Turns in one plane each, and the order they were made in; the first pair answered:
turn nolen:
[-6 21 -2 -5 26  0 10 -7  1 -2 -2 -6  4 -8  2 -5] -> [ 17  13  -5 -11   9  -3   8 -10  -2  -3  21   0  -5 -10   9  -3]
[  3   4   0  -3   7 -15  -6  -7  -2  -8   9   3   4   1  -2   1] -> [-11   9  -3  -6  12   1   4  -9   1   1  -6  -3  -4  -4   1  -4]
[11 -4 -9  3 -5  1  2  1  1  3  0 -2 -9  4  2  3] -> [ 4 -2 -4  8  5 -6 -2  5 -1 -3 -7 -2  4  9 -5  4]
turn limen:
[ -2  -2  -9   4   8   2   0   4  -4   5  -6 -17  -6   6  -2   0] -> [  4  -3 -12   0   4   7   4   0  -6   7   2 -15 -10   3   4  -3]
[  9  -8 -18  11 -14   2  -3   8  -4   6  -5 -13  -6   9   4  10] -> [  8  -6 -17  11 -13   2  -4  10  -3   6  -7 -15  -6   9   2  11]
[ 2  2 -5 -3  8 -6  3 -2 -3  0 -2  1 -1 -2 -2 -3] -> [ 2  1 -6 -4  7 -5  3 -2 -3  1 -1  2 -2 -3 -2 -3]
turn vif:
[ 22  12   0 -12   7   6   5  -3  -9   7  -7  -4 -19 -10  13  -4] -> [ 25  12  -3 -12  12   0   5  -4 -12   4  -5  -3 -16  -8  10  -5]
[ -5  10  -4  11  25 -17 -10   5  -4  -1 -23 -13   7   9 -16   5] -> [-15   7   0  12  19  -2  -8   7   3   7 -32 -15   3   7 -13   6]
[ -5   8  11 -10  -4   2   2   0 -11   0  11   6   4  -6   7   9] -> [ -4   9  10 -10  -1   0   2   0 -14  -1  13   8   6  -6   7   9]
[ 11  -5 -15   7  -6  -7   4   8   5   2  -5  -1 -12   8   5  19] -> [ 12  -5 -17   9  -5 -10   4   8   3   0  -5  -1 -11   9   3  18]
turn Buvig:
[ -2 -11 -14   4 -13  23  10  -2   4  13   1  -2 -12   2  14  -1] -> [-19 -11  -4   8 -10  26   9   3   6   7  -1   5   8   3  10  -5]
[-12   8   3  -2  18   0   4  -5  -3   0  -5   6   4  -7  -4 -12] -> [  2   9  -5  -6  15  -2   4  -9  -4   5  -3  -1 -13  -8   0 -10]
[ -2   4  24   3  -2  -3 -14  -1  12  -8  -4  -2   4  -1 -11  10] -> [  3   8  22  -1   3  -8 -13  -6   9  -6  -6  -6  -4  -3 -10   9]
[ 19   2   2   8 -25  -1  -8  13 -11   8  -4 -10  -6   8   0  11] -> [  4  -1  10  13 -25   3  -9  19  -9   2  -5  -3  11   9  -4  10]
turn Zuve:
[-11   2   9   9  -4  19  14   8   6   2 -15  -5  -3  10  -2   5] -> [  7  -2  -3   9 -10  14  12   8   4   5  -8 -10 -14  13   1   9]
[  1  -7  -4   6 -12   7   4  -5 -11  -1  10  -2   0   2  -3   2] -> [ -6  -6  -2   5  -8   7   7  -4 -12  -4   8   1   6   1  -5  -2]
[ 20  10  10 -12   4 -19  -6  -9  -8  -4   5  -5  -8 -11  -4   1] -> [ 12  11   9 -12  11 -19  -2 -10 -12  -9   6  -1   4 -12  -7  -4]
[ 10  -3  11  -7 -24  11  -4  -2   7   7  15  10 -10  -5   8   0] -> [ 18  -3  -8  -6 -16  -1   3  -3  -6   0  26  11  -1   1   7  -3]
Now pairs of rows:
Between the rows of a pair lie two turns.
[-22   7  25  -2  26   4  -6   1   6  -8 -23   4   5  -6 -17  -6] -> [ 21   0  -2  -8   7   4  -5  -6   5  12 -15 -11 -42  -5  -3   4] -> Buvig then Buvig
[ -9   8 -19  -5  25  -8  17  -9 -17  -9   2  -1  10  -3  -1 -13] -> [ 11  -9 -36  -1  -4   4  15  -3 -12   5  12  -4  -8   4   9  -2] -> Buvig then Buvig
[  4   4  19 -20  -4   2   7 -18  -4  -9  20  13   0 -16   6 -15] -> [  9  -1  19 -19 -14   7   3 -16   0  -4  21  13  -8 -15   8 -11] -> Zuve then Buvig
[  3  -2   9   3  -3   1   1  -3   7   7  -3  -4 -10  -6   4   4] -> [  2   0  11   6   6 -10  -2  -1   4  -1  -4  -4  -1  -3  -3   4] -> vif then nolen
[-15   0  -8   5   4  10  -6  -3  -2  -9  -9  -3  13   5  -7  -3] -> [ -3  -4   6   0 -12  13 -16  -4   9  -2  -9  -5  -7   2  -3   4] -> Zuve then vif
[ 28   5  -1 -20  -3  -8   6 -15 -14  -8  25   5  -6 -14   4  -2] -> [ -6  16 -10 -10  32  -3  18 -11 -18  -6  -5  -3  12 -10  -5  -9] -> vif then nolen
[-12  12   6  -4   4  10   6  -4   9   3 -11   1  -9 -10   3   0] -> [ 13   9  -5  -5  -2  -3   2  -7   4   3  -1  -2 -21  -7   7   5] -> Zuve then vif
[ -8  -3  13   3 -10  -4  -8   5   0 -11  18  14   7   7  -6   2] -> [ -6   6  25  -1  -5  -6 -14   0   6  -8   8   7  -5   0  -6   2] -> Buvig then Zuve
[-12  -2 -15   6   8  10  12   2 -15   3   1   4   9  -5   2 -14] -> [ -3  -6 -18   5  -2   8  10   3 -16   3  13   8   8  -4   3 -11] -> nolen then vif
[ -4 -12  30  -2 -21  25  -7  -1  19   6  -7  14  -8   4 -10   6] -> [  5 -23   9   7 -26  15  -5   8   8  -2  11  22  12  17 -14  10] -> Zuve then Buvig
[ -1  -3  -5 -13 -10   7  15  16  -3   0  -5   4 -10   9  -6  -1] -> [  7  -2  -2 -16 -13   1  11  14  -3  -3   1   6 -13   7  -6   0] -> vif then vif
[ 19  18   8   5  -2  -8  -4  -5  10 -10  -1   6   2   2 -12   7] -> [24 18  5  1 -8 -2  0 -8 12 -5  4  7 -8 -2 -6  6] -> nolen then nolen
[ -7  -1  15   5   5  -1   1   3   8 -12 -19 -10  -2  14 -16   1] -> [ 12  -5  -5   6   2 -11   3   3  -1 -11  -7 -12  -8  19 -15   5] -> Zuve then Zuve
[ 10  16  18  -1   4   5  -8   6   5   7 -14  -6  -6  -8   0  13] -> [ 17  15  -7   1  17 -11   3   5 -13  -4   1  -3  11  -2  -3   9] -> Zuve then Zuve
[  1  -2  12   7  -7  -8 -18  -7  11   1  -3   2   1 -13   1  12] -> [  9  -4  -8  11   3 -19 -13  -7  -1  -4   4   1   7  -6  -2  11] -> Zuve then vif
[  4  -5   1 -10  -9   9   6 -10   7   5  12  14   2 -21  15 -13] -> [  7  -6   2  -9 -13   9   3  -9   9   7  12  15   0 -21  15 -11] -> Buvig then Zuve
[ -2   0  23 -12 -12   4 -17 -11  14   0  -3  -2  -8  -9  -6   3] -> [ 11  -1  18 -12 -13  -7 -20 -12  10  -4   6  -1  -9  -7  -7   4] -> vif then Buvig
[-12 -13  11  -3 -15  11   4   4  10   3  16   8   9  -3   8   1] -> [-16 -12  11  -2 -13  14   7   3  10   5  12   6   8  -4   9  -1] -> nolen then nolen
[-11  15   0   9  25   9  15  -1  -2 -10 -20 -13  -9   0  -1  12] -> [  0  11 -15   8  21   8  18  -3  -8  -7 -13 -15 -16   3   2  14] -> Buvig then Zuve
[ -2   4 -20   5  13  -1  11  -4  -5  -1  -2  -4   2  -1  -5  -6] -> [ -5   1 -20   6   6   9  12  -2   0   4  -5  -4  -4  -1  -2  -4] -> vif then Buvig
[-21  13   5  -9  20  11  12  -6  -1   3   0   3   9  -8 -10 -20] -> [ 11  -1  10 -15  -9   1   0  -6   0  -3  33  15   1  -6  -4 -13] -> vif then nolen
[ 11  -2 -11   5   7 -19  -1   0 -10 -11  10   2   9   9  -6   2] -> [ -7   1  25   3  -4   2 -13   1  12  -1 -11   0  -1   0  -3   5] -> Zuve then Zuve
[  6   9   7 -10  -1  -1 -12  -1  13 -20   5  13 -24  -7   0  -6] -> [  5  12   3  -8  10  -8 -10  -2   7 -27   7  15 -14  -6  -5  -8] -> vif then Zuve
[ 16   9  -3 -18  10 -15   9  -7  -5   3  16  -3 -16   2   1   1] -> [  7  13  -3 -19  14  -6  16  -9  -3  10   6  -7 -21   0   4  -1] -> nolen then nolen
[ -5   5  13  -3   3   4  -8 -10   3   2  -3  -9  -1  -5  -1  -1] -> [  4   3   9  -4  -2   2  -9 -12   4   3   1  -9  -8  -4   1   3] -> vif then Buvig
[ -3  -1 -10   4   5   1   4  -1  -3   9 -12  -4  -2   7   2  -1] -> [-3 -3 -9  4  6 -6  4 -1 -8 -2  1  3 12  6  0 -5] -> nolen then Zuve
[ -4  19   4  -6  26  -6  -3  -8 -17 -10 -13  -1   6  -1 -13  -1] -> [ 10  15   9  -9   7   6 -11  -9  -4   6 -18  -9 -25  -3  -4  10] -> Zuve then Buvig
[ -3   7  15   2   7  -2   6   2   0   1 -15   0  12   0   1   6] -> [ 14   5  15   2  -1  -7  -1   1   2   5 -12  -5  -3   0   3  12] -> Zuve then vif
[ 23  -6 -24  -3 -22   4   2   5   5   9  10  -6  -3  16   3   7] -> [ -7   5 -31  -4   2  14  22   1  -4   5   1  -1  18  11   2 -10] -> Zuve then nolen
[  8  -7  -2   7  -5 -13 -13   1  -4   1   3  -5   9   3  -2   9] -> [ -1  -2 -11   7   1   1  -1  -3  -2  14 -11 -14  -4   0   3   5] -> nolen then Zuve
[  7  -4 -16  14   3 -10  -7   6  -9  -4  -2  -8  13  18  -8   8] -> [-19  -1   3  14   0  11  -7   9   3   1 -15  -4  17  11  -6   4] -> Zuve then vif
[  6  -6 -16   5  12  -4  -5   9  -1   4  -6 -11   4  -7  -3   3] -> [  6 -13 -17   6  -1   6  -3  11   2   6   0  -7   3  -6   2   5] -> nolen then Buvig
[-15  -1   5  15  14  -2   1   3   5  -4 -10   2  15  12  -5   4] -> [ -8   1  16  13   9  -1  -6   0  13   2 -17  -5  -3   8  -4   9] -> Zuve then Buvig
[-19   4 -15   9  13   5   9   3  -9  -1  -8   1  15   4  -5  -5] -> [  9 -11 -11   2 -21   5   1   1  -5   1  21  10   0   2   5   2] -> vif then nolen
[ -8   6  -4   5  12   3  -5   0   2   5 -25 -10   1  -1  -5  -2] -> [ 24  -1 -15  -2  -4 -10  -6  -5  -6  -1   6  -5  -7  -2   1  -1] -> nolen then vif
[-10  11   1 -14   9  23  11 -10  -3  10  -1  -2 -15 -11  13  -8] -> [  1   8 -16 -13  11  14  16 -11 -12   6   8  -4 -14  -5  13  -8] -> Zuve then Zuve
[-15  -4   8   8  -7  19   1  12  11   5  -8   6  -6   5   1   2] -> [-16  -3  10  11  -3  10  -2  15   9  -2  -8   6   5   9  -4   3] -> nolen then nolen
[  9  -9 -19  14   2  -5  -1  14  -7  -8   3   7   3  11  -3   6] -> [-14  -5  11  12  -3  10  -7  14   8  -3 -13   8   2   3  -3   4] -> Zuve then Zuve
[  1  -4  -2  -9 -28  17   8   2   5  11   9   3  -8  -9  11   4] -> [  8  -1 -13 -10 -13  -5  13  -2 -10  -5  25  10  11  -6   6  -2] -> vif then Zuve
[ 19   4   5  -1   0 -15  -7 -11  -4  -4  12   5  -7  -3   3   1] -> [-14   7   8  10  15  -2  -4   1   0   0 -17   0  10   3  -5   2] -> Buvig then nolen
[-1  1 10 -1  1 -9  2 -2 -5 -9 12 14 11 -4  0 -2] -> [-11   3  20  -3  -2   4   2  -2   3   0  -3  10   0 -10   2  -2] -> Zuve then nolen
[-15  -5 -21  10   4   9  11   5   1   4  -4   1  10   8  -1  -4] -> [  8 -14 -10   4 -21   4  -2   4   6   3  18   8   0   7   4   2] -> Zuve then nolen
[-10  -9 -15  -3  -9   9  15   0  -4   1  15  14   0   0  11  -7] -> [-25  -7  14   2  -9   9   0   7  10  -1   0  15   9   0   1  -2] -> nolen then Zuve
[ -3   5   7   6  18 -11  -7   4   4   1 -17 -11  -5   6  -8   0] -> [  8  -6  -4   8  -2  -2  -7   9   7  10 -10 -11 -16  10  -1   8] -> Buvig then Buvig
[  2  -1  13   3  -9  -4 -13  -6   1  -2   1   9  -5   4   2   3] -> [  1   0   3   3   0 -11  -8  -6  -8  -9   8  12   7   6   0   0] -> Zuve then Zuve
